One vector is turned by the same rotation once a step. Each row is the vector after some number of steps, and that number follows the row.
The counts run from 0 to 900.
3,-11,-1,-1,-4,-12,-4,-2,-16,10,-8,1,-1,10,3,2,-16,5,-4,13,-7,-2,9,-8,4,-9,10,20,18,14,5,-11,-13,-6,-2,11,5,-8,0,-3,-17,24  334
-2,-15,-1,-6,-1,-27,10,15,-4,6,-5,-10,1,26,6,10,1,-5,-14,1,6,2,-2,0,9,3,-4,20,-3,5,0,-10,5,-5,-8,4,5,-9,3,5,-15,19  180
12,-13,-10,1,-7,-17,-5,5,8,15,-19,8,-3,20,8,-2,16,10,-16,3,16,-9,10,-5,14,-5,-7,-12,4,1,-3,2,1,6,2,2,-4,0,-1,-8,-19,12  300
4,-16,-14,-2,-8,-18,-5,1,0,12,-16,1,8,5,11,1,-6,3,-9,3,3,7,-2,-15,2,-10,1,7,9,25,-4,-8,-17,0,-5,13,6,-8,4,-1,-23,9  0
4,-17,-8,3,-4,-23,0,7,4,15,-17,-7,12,6,17,8,-4,6,-11,1,-1,-8,8,-16,15,-3,10,-3,-4,22,-7,-1,-13,-1,4,4,8,0,-2,1,-15,11  411
13,-13,-3,-3,-2,-9,-2,2,-6,1,-8,13,-8,21,-2,-5,6,9,-8,3,14,-1,-7,-14,10,-13,-9,2,15,6,3,6,2,-2,-3,9,9,-7,10,0,-22,26  110
8,-22,-5,11,-4,-14,9,3,-15,5,-4,3,3,32,-2,12,4,9,0,19,11,-2,7,2,6,0,8,6,1,-6,9,-12,-10,-2,0,3,11,0,-7,-7,-6,18  42
-2,-27,-9,0,-8,-21,4,11,-9,12,-2,-10,9,9,1,13,1,7,-9,-4,14,6,4,-7,14,2,-5,6,-2,21,-9,-5,2,-8,-1,0,6,-14,0,3,-16,9  191
-9,-10,-3,-2,4,-21,3,2,4,9,-14,2,-2,14,15,4,-12,7,-7,6,4,1,2,-8,2,6,8,23,13,3,7,-16,-12,4,-5,3,10,0,-15,-8,-9,21  885
13,-4,5,3,6,-4,-9,9,-3,5,-15,1,9,19,16,-6,-12,7,0,16,3,-9,5,2,5,-10,9,19,13,4,10,-11,-12,-2,-4,4,4,-4,-13,5,-15,23  759
2,-18,-10,0,-5,-12,-2,3,-13,14,-4,5,-1,7,12,9,10,7,-9,3,5,1,0,-13,14,-7,-6,-2,12,13,-12,3,-3,-13,11,4,-1,-12,5,-2,-25,18  729
12,-11,13,-1,3,-4,3,18,-13,6,-12,1,18,17,-5,2,4,15,0,20,13,-13,7,0,14,4,5,-7,12,-15,-1,2,2,-2,5,5,6,-9,-1,1,-11,24  33
5,-12,0,13,4,-7,-2,2,-5,12,-12,4,13,19,0,-8,-3,12,4,9,22,-12,23,-3,4,1,15,-4,5,8,5,-3,-10,-1,-6,-4,8,4,-15,4,-5,22  557
-12,-17,-10,-7,-2,-20,4,10,-7,11,-9,5,7,19,-3,3,7,5,-3,8,26,11,-3,-2,-4,6,-11,5,12,-3,-2,-9,-2,-3,-14,9,3,-10,1,-4,-18,14  791
-2,-11,-11,-5,-1,-20,-3,4,5,16,-18,7,0,12,11,-3,-3,3,-19,3,13,10,12,-1,-1,4,4,16,13,3,-3,-20,-8,10,-10,1,1,-4,-14,-8,-9,14  897
23,-14,-4,4,2,-6,-3,4,-11,4,-14,13,9,21,5,7,5,1,-16,18,1,10,0,1,4,-12,8,4,13,4,-6,-13,-16,-1,1,5,9,-8,0,-3,-15,16  641
9,-21,1,2,-3,-8,2,4,-18,-1,0,4,4,22,-14,6,-6,23,3,15,17,0,6,0,8,-1,4,11,13,-5,10,-5,1,-1,-2,-1,14,-9,-4,-4,-8,20  660
-6,-11,-11,-3,1,-23,-2,4,8,8,-16,2,-3,16,21,6,-8,12,-2,7,6,2,-3,-6,5,4,3,20,13,0,6,-17,-11,5,-3,1,8,0,-17,-11,-12,14  476
11,-17,-5,6,-8,-18,0,3,-5,14,-9,2,-7,22,9,6,14,8,-8,3,7,-16,7,-11,21,-7,-4,-9,1,4,0,7,3,-4,10,3,-1,0,5,-5,-19,18  517
3,-21,-2,4,-8,-10,-3,-2,-16,15,-3,1,3,7,-10,0,-3,18,2,7,12,-10,16,-16,13,-6,4,-6,10,16,-2,8,-2,-8,3,5,6,-7,4,1,-17,23  533
-1,-3,0,0,7,-8,-2,4,-4,16,-18,5,13,5,20,-4,-5,3,-1,11,3,-5,4,-13,1,-2,9,9,18,7,-4,-8,-21,-4,-1,12,4,-1,-7,2,-18,27  756
28,-15,0,9,-7,-8,2,8,2,11,-16,-1,14,14,10,2,8,8,-13,6,10,-10,9,-7,19,-8,9,-5,-1,8,-5,-2,-10,7,11,3,7,-1,-2,1,-9,16  836
12,-6,7,-11,6,-7,3,13,-5,8,-21,10,14,7,5,1,6,4,-15,11,5,-4,-1,-15,10,-2,2,-9,14,-1,-15,2,-9,2,4,13,7,-6,8,1,-19,26  843
9,-16,-3,-1,1,-4,2,1,-15,6,-7,14,3,16,9,11,8,7,-5,16,4,11,-8,-6,5,-5,0,5,18,-6,-5,-10,-16,-5,6,9,8,-9,-1,-7,-18,22  858
2,-17,-7,-1,-9,-27,-2,13,-3,5,-6,-12,0,28,1,7,-4,8,-5,6,8,-6,2,8,14,-3,-6,12,-1,7,13,-5,11,-2,-9,1,1,-13,-2,0,-18,6  184
-1,-16,2,5,8,-3,2,4,-10,16,-8,5,16,0,10,-1,-3,12,2,2,17,-4,14,-13,7,3,11,4,12,14,-9,-4,-13,-7,6,-1,10,-5,-14,6,-9,29  344
-5,-15,-4,-1,-6,-14,-1,16,-5,13,-9,-1,11,19,2,3,10,15,4,12,26,-3,4,9,8,7,-10,-2,9,-13,2,-2,5,-4,-2,3,-5,-10,-5,-2,-16,10  788
8,-9,-7,-7,-8,-19,-9,11,12,15,-20,-1,4,7,18,-1,-2,10,-21,3,7,3,5,4,10,-3,-2,13,14,2,-4,-16,-3,13,-1,1,-4,-8,-12,-8,-13,4  79
2,-15,-6,-2,-2,-3,-8,-2,-18,8,-4,12,1,3,5,2,-5,16,-1,11,8,9,2,-8,5,-9,-2,11,25,14,-6,-6,-10,-10,2,4,6,-17,-3,-2,-21,21  126
4,-20,-3,5,-6,-16,0,6,2,11,-7,-7,4,13,6,3,-5,21,-4,2,21,-5,18,2,15,6,8,14,4,3,6,-14,-1,7,3,-11,8,-2,-22,-6,0,11  683
-1,-13,0,-6,8,-10,-9,3,-15,0,-11,6,-5,14,5,3,-15,12,-1,10,-2,-1,1,-12,7,-9,4,8,21,14,0,2,0,-15,-6,1,13,-12,0,1,-23,23  330
4,-16,-8,-6,2,-18,-3,10,7,-1,-17,0,8,9,13,5,-11,7,-13,-4,10,9,-9,-12,9,-5,0,10,6,25,-6,-7,-5,3,-8,3,15,-11,-2,2,-21,8  818
2,-22,-7,4,0,-9,-4,-4,-18,7,-6,6,-4,14,-9,2,-10,13,-2,6,9,-1,13,-13,7,-11,6,0,12,22,-1,4,-4,-10,-5,1,14,-9,2,2,-18,19  534
9,-13,0,-5,-10,-8,-7,-1,-13,7,-6,6,-5,11,-8,-6,-8,19,1,12,8,-6,4,-9,7,-11,-4,8,24,6,7,0,0,-1,-3,13,4,-11,7,-3,-22,24  122
14,-14,5,1,11,-9,5,12,-14,5,-16,3,14,19,7,11,3,-4,-14,15,-5,-3,7,-6,12,1,15,-8,1,4,-10,-3,-12,-6,2,2,15,-3,0,2,-12,21  435
